500 stands for zero in the data rows.
Each row of this table is followed by its label. One hidden rule gives the labels. It looks at one to three of the table's principal directions, none of them among the few with the most spread.
[497 483 495 512 514 466 441 498 501 502 489 417 580 511 485 563 498 469
 586 547 469 533 503 544 470 561 512 424 441 566 423 535 570 480 460 500
 411 437 440 421 538 524 497 537 525 500 494 481] J372
[391 345 418 388 610 603 499 524 703 381 420 443 484 573 471 581 697 446
 696 335 419 490 543 743 508 453 456 548 580 501 595 503 515 319 532 419
 422 365 532 360 546 484 549 458 352 616 567 418] J229
[707 692 468 456 425 447 495 589 442 587 337 446 501 650 509 513 623 404
 549 750 459 446 491 364 487 609 511 474 454 498 337 450 481 494 689 575
 592 545 413 465 491 660 458 599 567 520 470 599] J229
[507 690 552 495 423 558 536 677 535 512 438 411 536 515 436 526 633 502
 574 629 509 419 493 321 549 591 516 529 561 615 492 576 479 461 492 422
 734 441 524 588 418 569 324 499 546 534 362 550] J229
[587 456 497 591 509 471 509 548 484 495 532 468 477 481 569 482 423 500
 400 476 577 462 494 488 597 497 545 564 480 445 512 444 515 590 519 509
 438 547 563 533 482 469 574 510 581 521 463 550] J459
[585 677 533 687 202 337 566 634 232 536 628 511 525 397 462 367 223 530
 262 551 497 423 463 409 483 361 565 527 286 524 651 555 603 637 504 437
 671 501 624 821 492 561 520 428 598 394 477 468] J229
[532 524 526 567 456 544 520 649 510 422 465 474 632 692 441 495 564 469
 583 447 487 364 625 435 471 468 408 437 336 645 643 492 713 503 616 470
 643 406 438 547 534 650 549 435 640 626 541 542] J459
[576 534 518 453 387 609 392 577 550 542 506 524 800 538 589 686 578 607
 529 629 590 487 412 447 684 498 627 544 526 833 462 729 646 656 392 551
 640 550 424 424 346 723 463 473 772 526 356 647] J459
[488 447 436 263 448 451 463 376 412 552 529 583 442 415 571 567 513 522
 395 608 496 596 357 603 503 548 528 499 715 347 442 611 230 563 497 562
 312 584 431 491 408 409 445 541 355 337 406 508] J372
[544 422 454 479 594 644 406 452 671 519 453 447 650 572 637 607 582 554
 483 504 614 590 491 477 689 437 541 594 446 645 415 588 645 555 404 514
 458 515 498 379 419 575 529 529 629 608 504 562] J229
[498 396 634 613 554 454 444 396 522 502 584 680 474 291 468 377 281 535
 406 315 468 578 461 647 464 359 651 567 489 483 512 429 561 570 339 446
 506 594 633 470 458 467 590 452 397 490 570 507] J372
[541 480 531 560 349 309 470 546 305 495 656 694 533 358 497 491 301 578
 358 450 447 494 436 684 464 369 646 471 516 478 563 563 490 595 469 548
 473 551 539 533 509 503 575 433 486 350 536 445] J372
[516 471 685 530 553 580 516 407 529 443 450 569 588 486 491 596 370 606
 537 504 482 434 438 257 490 642 471 459 383 786 509 399 593 591 327 463
 639 591 420 504 377 567 405 451 693 524 460 583] J372
[298 445 401 377 578 813 444 321 553 562 418 444 595 712 473 493 522 554
 396 503 603 473 573 280 677 574 360 586 334 540 691 429 554 544 476 530
 572 688 485 590 428 639 448 438 548 718 474 503] J459
[671 656 492 517 450 370 559 660 495 517 488 426 422 340 553 443 622 387
 558 609 461 554 429 555 501 552 614 546 632 366 295 552 422 433 605 488
 484 339 540 476 507 439 422 612 414 325 373 535] J459
[384 468 386 335 497 640 415 372 576 544 460 425 523 541 442 501 558 532
 427 529 511 566 514 428 523 551 402 513 433 532 545 541 492 402 415 499
 482 544 483 542 355 570 463 542 361 608 536 450] J229
[591 632 559 608 408 424 468 626 376 531 499 514 654 601 426 510 395 491
 544 631 528 524 543 497 517 434 648 464 390 609 479 567 610 686 564 614
 582 544 510 503 581 602 554 458 713 515 507 557] J372
[596 543 371 368 574 482 498 422 601 498 405 321 394 509 634 508 686 404
 561 591 450 560 429 466 519 679 351 484 481 442 263 487 476 256 524 485
 387 360 354 414 451 557 341 685 357 508 457 501] J372
[375 571 637 538 373 431 437 582 368 588 599 652 506 463 360 428 410 551
 429 469 518 471 600 640 416 254 666 511 679 432 701 574 439 677 567 512
 614 630 620 614 575 405 641 286 432 503 577 468] J459
[554 541 456 342 483 640 463 513 557 489 331 474 604 635 454 609 628 516
 553 636 431 450 482 340 565 664 466 500 396 670 500 460 562 453 533 539
 615 564 401 453 343 710 410 537 532 567 468 531] J459
[458 452 501 447 527 537 475 525 531 510 437 470 528 625 465 587 606 457
 596 537 481 437 556 518 443 537 461 431 567 515 538 497 464 520 577 487
 452 508 440 441 544 484 554 484 540 551 506 531] J372
[517 448 389 445 779 579 592 261 692 444 397 400 288 458 625 483 587 406
 640 467 456 682 403 491 550 680 385 542 497 395 192 392 420 261 414 535
 357 436 432 305 566 430 342 709 393 485 511 471] J372
[545 646 440 511 504 542 596 710 592 503 462 469 422 576 543 513 727 521
 541 573 530 421 560 424 594 466 511 570 650 506 528 500 448 443 645 530
 660 458 566 501 495 497 460 500 596 489 486 531] J229
[403 555 568 365 495 527 484 288 410 585 465 580 497 434 397 467 440 515
 469 636 463 616 408 416 404 556 506 446 549 418 427 514 351 557 394 485
 547 618 461 523 449 458 404 494 340 387 441 500] J459
[498 542 605 718 499 393 460 622 514 550 684 560 368 218 542 385 376 589
 331 388 600 572 544 581 550 307 692 612 662 407 478 553 497 551 425 468
 485 520 701 570 527 292 520 478 413 423 548 410] J459
[570 517 575 536 453 449 474 470 430 543 530 619 575 476 479 509 389 566
 486 561 523 509 470 432 438 508 553 440 483 607 447 490 500 610 446 597
 543 599 458 471 448 552 533 509 624 449 513 570] J229
[656 503 517 489 481 337 559 518 447 482 523 608 328 426 523 531 479 513
 523 577 445 525 442 575 379 522 544 415 689 442 369 466 348 518 573 637
 421 572 424 404 504 396 573 581 488 329 572 518] J459
[368 500 539 492 403 531 487 518 301 562 577 575 669 576 430 493 402 517
 385 515 546 404 547 432 514 498 517 444 468 463 706 552 460 708 530 513
 542 578 499 653 516 512 533 367 637 478 389 558] J372
[595 605 596 620 446 401 524 656 462 511 587 609 473 416 589 499 426 603
 380 513 568 488 481 538 624 315 700 614 623 536 538 547 499 670 515 526
 614 568 640 552 484 443 533 395 643 439 497 551] J372
[452 372 549 462 459 568 449 421 459 459 471 629 686 619 403 554 390 490
 569 381 441 490 475 654 479 386 536 460 415 620 580 608 595 575 380 488
 584 576 439 450 513 656 590 402 519 628 554 528] J229
[561 458 510 512 560 473 481 446 553 466 541 497 470 441 596 463 502 492
 449 408 551 611 480 533 519 438 460 505 500 438 346 601 536 435 418 472
 427 412 449 480 488 446 460 572 388 511 536 486] J459
[573 524 543 669 409 383 612 739 435 437 652 530 523 393 572 481 465 508
 485 412 581 395 484 566 558 426 597 554 615 473 577 568 469 601 552 475
 529 370 621 586 548 406 550 442 687 396 371 575] J229
[533 604 599 566 360 421 542 597 452 477 564 463 550 434 452 578 478 551
 609 601 528 461 448 435 416 525 525 420 589 679 465 635 500 555 428 489
 625 445 459 544 493 475 483 473 631 433 433 544] J459
[412 489 433 544 620 548 497 491 577 536 405 505 393 693 471 449 600 460
 543 415 442 417 683 520 435 402 406 500 423 436 611 297 546 373 667 500
 514 535 554 443 663 512 600 457 479 655 725 410] J229
[574 520 629 598 534 289 544 531 454 460 546 595 426 412 434 464 447 444
 636 444 419 499 532 570 250 532 531 352 576 470 371 420 416 458 530 548
 453 407 480 413 595 372 582 529 517 423 585 542] J229
[427 389 463 453 671 548 626 436 590 378 475 504 389 482 467 532 552 473
 610 418 463 561 479 545 477 586 448 484 585 388 476 424 358 420 472 499
 400 432 532 408 545 329 492 537 445 428 494 468] J229
[538 610 492 520 477 431 636 537 422 461 503 529 404 484 466 435 497 472
 548 550 465 454 444 437 468 598 467 483 532 420 470 424 377 449 553 528
 602 475 511 538 532 504 408 528 514 416 422 531] J459
[651 626 608 675 454 323 451 585 462 550 613 513 528 291 576 454 425 508
 525 555 584 596 484 527 482 473 690 532 547 531 300 533 562 597 534 599
 451 441 557 448 570 427 535 534 612 378 465 547] J459
[513 573 476 457 538 613 499 450 549 511 372 493 487 635 437 506 537 508
 544 577 469 503 540 314 497 588 424 489 368 610 464 422 546 433 519 563
 622 589 440 487 469 628 418 555 533 601 578 487] J229
[443 532 503 413 469 645 407 470 569 561 458 525 638 527 468 479 570 497
 458 496 509 585 505 483 557 403 529 554 463 573 496 677 584 501 409 430
 620 499 500 531 406 618 426 493 417 582 487 514] J229
[507 539 600 514 528 455 509 597 453 464 526 561 655 473 455 600 515 526
 618 563 540 494 494 484 529 610 660 476 589 549 469 489 433 649 533 602
 500 475 542 409 519 441 522 431 700 416 362 607] J229
[454 574 430 454 459 503 563 422 396 624 455 489 378 468 471 358 487 420
 385 582 432 513 464 462 451 480 461 517 500 265 504 450 362 459 536 429
 523 547 543 610 519 471 436 546 322 385 467 449] J229
[530 512 635 608 484 470 442 589 509 466 534 550 641 479 456 533 464 523
 531 455 488 466 534 491 474 463 574 446 441 656 497 555 663 557 428 436
 601 454 494 478 483 555 522 450 589 539 502 549] J372
[446 384 520 333 412 571 472 421 478 478 467 600 484 564 443 579 470 521
 426 477 446 437 459 538 442 470 455 483 578 543 677 561 409 594 487 450
 516 647 445 583 384 512 572 423 441 557 529 538] J372
[563 561 599 611 479 425 612 594 493 385 500 503 517 457 456 471 419 473
 637 443 424 448 414 531 483 512 520 485 447 616 468 516 558 445 375 394
 675 375 517 514 507 583 385 484 555 505 426 547] J372
[496 423 522 480 582 617 530 338 546 537 446 527 416 543 577 507 439 549
 401 511 520 485 454 319 518 539 373 489 473 545 483 442 476 533 380 451
 522 648 409 533 413 505 423 555 536 516 515 535] J372
[547 720 432 564 393 500 487 744 455 581 472 423 628 605 443 454 640 407
 569 653 540 465 569 492 601 488 629 559 483 487 496 580 547 547 687 554
 642 440 593 520 583 642 482 503 637 535 384 572] J372
[510 368 537 474 592 620 579 382 539 368 440 673 526 684 438 539 449 562
 529 391 449 435 521 365 430 534 331 390 358 652 585 396 576 506 443 539
 627 602 363 457 438 611 537 490 613 581 624 556] J459
[588 471 544 565 710 431 533 528 727 374 499 459 395 260 522 484 610 404
 684 400 454 722 459 662 471 548 628 550 610 421 206 497 492 348 441 455
 353 259 608 278 542 299 478 643 358 394 497 491] J372
[472 495 549 582 497 391 485 540 465 493 561 487 497 435 478 461 422 499
 541 414 508 480 534 625 465 439 569 515 518 465 532 453 501 490 499 507
 454 448 585 496 578 438 574 423 482 531 534 465] J229
[440 498 663 562 510 508 388 368 412 558 528 638 693 499 412 480 321 506
 524 475 527 616 525 517 434 412 620 451 393 579 450 570 606 690 405 545
 534 591 480 465 588 529 550 413 570 535 537 536] J372
[619 392 415 471 542 389 537 539 585 379 552 474 488 469 549 495 605 368
 669 420 499 614 438 813 461 477 518 475 628 388 351 616 463 445 556 541
 305 299 469 325 560 454 616 603 446 458 461 590] J372
[585 438 491 436 499 483 288 413 506 567 398 398 661 591 511 600 473 468
 517 571 456 578 544 546 468 514 518 417 300 624 357 537 699 485 469 558
 337 525 346 376 473 629 585 555 452 621 637 451] J229
[220 353 601 365 574 694 359 156 452 561 510 721 610 554 352 572 328 618
 435 450 508 595 515 431 437 514 485 420 478 594 600 531 449 653 300 565
 514 804 413 484 478 498 504 388 467 589 584 465] J372
[289 425 289 334 439 636 437 504 460 564 471 364 573 653 451 522 634 451
 463 533 517 441 598 614 583 485 443 560 484 344 784 497 473 513 705 508
 352 517 548 566 569 519 598 404 405 550 459 393] J459
[534 636 470 535 388 535 406 612 463 632 436 452 574 650 462 457 511 478
 463 614 544 444 584 474 580 404 581 574 429 560 567 526 587 579 613 550
 628 620 551 563 518 682 535 460 585 665 532 531] J372
[476 648 439 461 479 456 538 485 492 512 502 431 451 494 481 513 586 539
 567 634 489 513 493 426 480 584 470 476 516 531 461 446 464 407 549 587
 567 471 501 478 515 507 470 499 522 453 506 474] J459
Here are more rows. What is the label of each one?
[400 405 552 431 427 582 446 495 486 543 504 623 516 468 428 528 476 541
 418 458 460 428 488 545 462 433 530 511 611 513 671 550 438 577 454 399
 544 629 520 563 417 499 517 429 406 491 487 482] -> J372
[523 489 588 578 479 502 532 656 522 477 514 522 525 421 453 500 512 481
 499 437 505 453 551 505 484 446 608 537 575 485 568 510 502 579 540 439
 531 449 613 543 488 386 584 451 536 450 474 522] -> J229
[516 664 517 510 402 406 503 696 427 601 479 461 437 525 442 528 597 523
 552 694 498 381 560 440 437 544 552 453 679 488 524 464 359 508 648 558
 557 542 515 524 525 468 476 487 541 440 473 490] -> J459
[491 494 535 617 457 531 551 574 440 519 641 676 601 393 477 439 354 570
 381 410 571 556 486 515 586 362 668 552 546 522 546 635 485 667 376 573
 607 556 624 559 456 474 544 471 662 397 457 559] -> J229
[526 431 395 506 427 478 530 568 436 475 546 467 514 579 575 457 485 481
 432 417 534 411 516 645 595 388 467 560 471 406 657 504 550 525 611 515
 450 483 510 563 540 561 602 436 505 537 493 487] -> J459
[449 482 510 587 510 408 504 477 453 443 566 557 490 532 416 481 393 476
 589 417 459 527 566 646 396 441 535 443 437 525 562 454 544 529 557 592
 458 496 541 454 663 473 647 435 586 542 629 477] -> J372
[332 535 540 524 429 524 419 501 384 641 546 456 540 472 447 386 429 471
 349 474 507 484 580 547 509 348 539 523 492 353 645 577 527 564 484 373
 519 532 562 673 557 459 492 385 337 517 484 406] -> J459
[541 452 521 442 641 522 520 402 606 500 457 453 409 450 582 543 572 469
 554 539 514 571 443 403 463 663 420 448 602 479 293 489 381 438 421 488
 376 462 398 412 442 394 391 646 482 453 445 563] -> J372
[374 445 541 478 495 523 474 450 514 505 606 612 473 445 454 562 460 640
 442 480 560 498 524 473 455 475 515 472 646 573 621 517 399 589 435 555
 500 619 543 518 446 385 573 426 563 480 546 501] -> J372
[381 451 363 393 475 528 435 518 443 588 439 428 511 744 462 515 633 469
 497 538 497 364 681 574 452 448 399 458 496 371 736 371 478 497 778 576
 379 563 476 502 610 517 690 396 466 600 615 428] -> J459
[568 496 349 437 524 544 538 458 607 506 530 496 374 460 677 514 602 575
 401 526 556 507 409 430 630 558 415 581 580 518 429 500 430 386 465 553
 493 531 475 474 369 551 410 624 526 475 470 533] -> J372
[617 334 540 547 621 479 439 330 585 411 562 575 570 385 674 578 382 597
 390 362 519 617 415 451 540 517 458 459 327 648 305 526 676 462 255 487
 376 452 393 387 382 510 483 601 545 476 578 503] -> J229
[488 494 492 565 514 533 498 575 544 525 467 516 515 588 466 473 585 435
 533 428 482 458 628 551 451 368 522 510 486 465 572 476 573 505 631 480
 535 473 568 479 605 476 657 454 534 560 611 495] -> J229
[320 299 397 379 765 735 486 219 635 489 338 453 487 730 533 536 544 512
 532 380 466 489 554 429 564 568 269 495 318 481 555 298 538 340 407 462
 420 581 411 389 524 575 442 501 419 700 615 410] -> J229
[361 413 439 488 623 630 565 543 642 422 480 435 463 609 501 534 689 465
 593 372 482 416 620 481 485 526 341 466 529 495 630 465 523 376 570 422
 483 372 485 482 570 430 505 483 522 561 533 466] -> J372
[737 779 573 638 372 309 590 840 494 511 546 449 447 429 572 499 644 509
 578 658 512 420 502 406 470 490 570 450 669 616 333 614 504 453 585 527
 694 335 471 524 470 506 413 572 660 378 446 595] -> J372
[472 582 487 506 450 398 593 629 495 494 517 469 330 431 454 442 614 412
 568 503 429 468 514 641 397 430 524 509 707 331 539 520 345 421 627 418
 514 388 598 543 597 350 524 479 368 407 492 464] -> J372
[609 555 566 544 492 366 557 714 532 507 496 508 342 450 535 545 637 478
 624 578 514 407 532 578 422 504 594 506 823 427 474 432 324 546 713 543
 443 484 546 429 570 324 573 496 553 394 475 554] -> J459
[355 515 391 470 547 674 506 418 538 596 454 511 467 550 446 456 494 549
 437 523 515 515 560 362 558 526 475 575 430 506 602 398 446 470 493 575
 545 639 596 539 487 532 462 517 541 537 552 431] -> J229
[472 497 539 493 560 474 602 432 561 367 453 597 341 510 366 483 473 448
 616 403 314 561 478 591 332 456 450 419 491 535 474 500 475 360 419 433
 620 465 495 460 547 471 491 518 383 519 664 456] -> J372
[432 392 420 418 583 637 494 338 557 469 400 453 474 613 423 497 484 454
 547 494 470 558 499 477 485 576 381 485 373 477 511 435 513 449 473 496
 435 570 445 462 511 554 486 564 403 587 544 449] -> J459
[389 443 534 531 537 536 589 417 449 435 564 612 478 499 393 468 385 530
 511 420 475 503 505 433 404 552 420 401 472 512 571 478 440 517 409 523
 549 534 473 542 524 450 479 494 550 452 515 495] -> J372
[484 445 222 338 563 605 580 460 665 476 412 299 319 547 575 522 738 436
 537 526 487 468 461 452 557 697 292 558 544 391 467 415 346 212 561 494
 373 410 495 467 419 502 432 679 384 541 461 461] -> J229
[496 540 515 457 455 557 419 514 514 596 468 565 563 505 536 514 551 573
 356 566 532 492 496 489 604 347 609 609 535 501 578 517 539 600 513 439
 600 614 595 521 413 549 538 409 465 505 502 509] -> J459
[441 416 673 586 545 559 488 427 526 449 535 663 543 440 408 524 370 616
 457 356 504 462 557 334 383 488 477 437 428 655 571 427 571 547 361 465
 607 577 512 529 440 436 557 431 557 531 615 484] -> J229
[552 611 590 624 392 334 598 612 323 448 651 596 466 375 499 437 359 570
 403 518 548 473 462 470 495 451 573 494 544 438 554 514 454 629 539 524
 576 482 565 634 539 404 482 423 573 328 426 507] -> J459
[438 554 569 596 496 451 558 497 434 532 588 597 359 358 468 371 421 548
 416 458 534 481 518 449 445 460 518 535 591 360 559 398 399 519 531 484
 553 559 603 593 556 367 473 458 417 395 497 443] -> J459
[587 663 464 431 416 479 597 524 474 513 454 427 435 512 532 516 576 513
 538 698 484 432 409 292 488 682 404 472 521 587 440 468 412 444 535 537
 625 490 416 564 397 582 354 573 592 429 388 582] -> J372
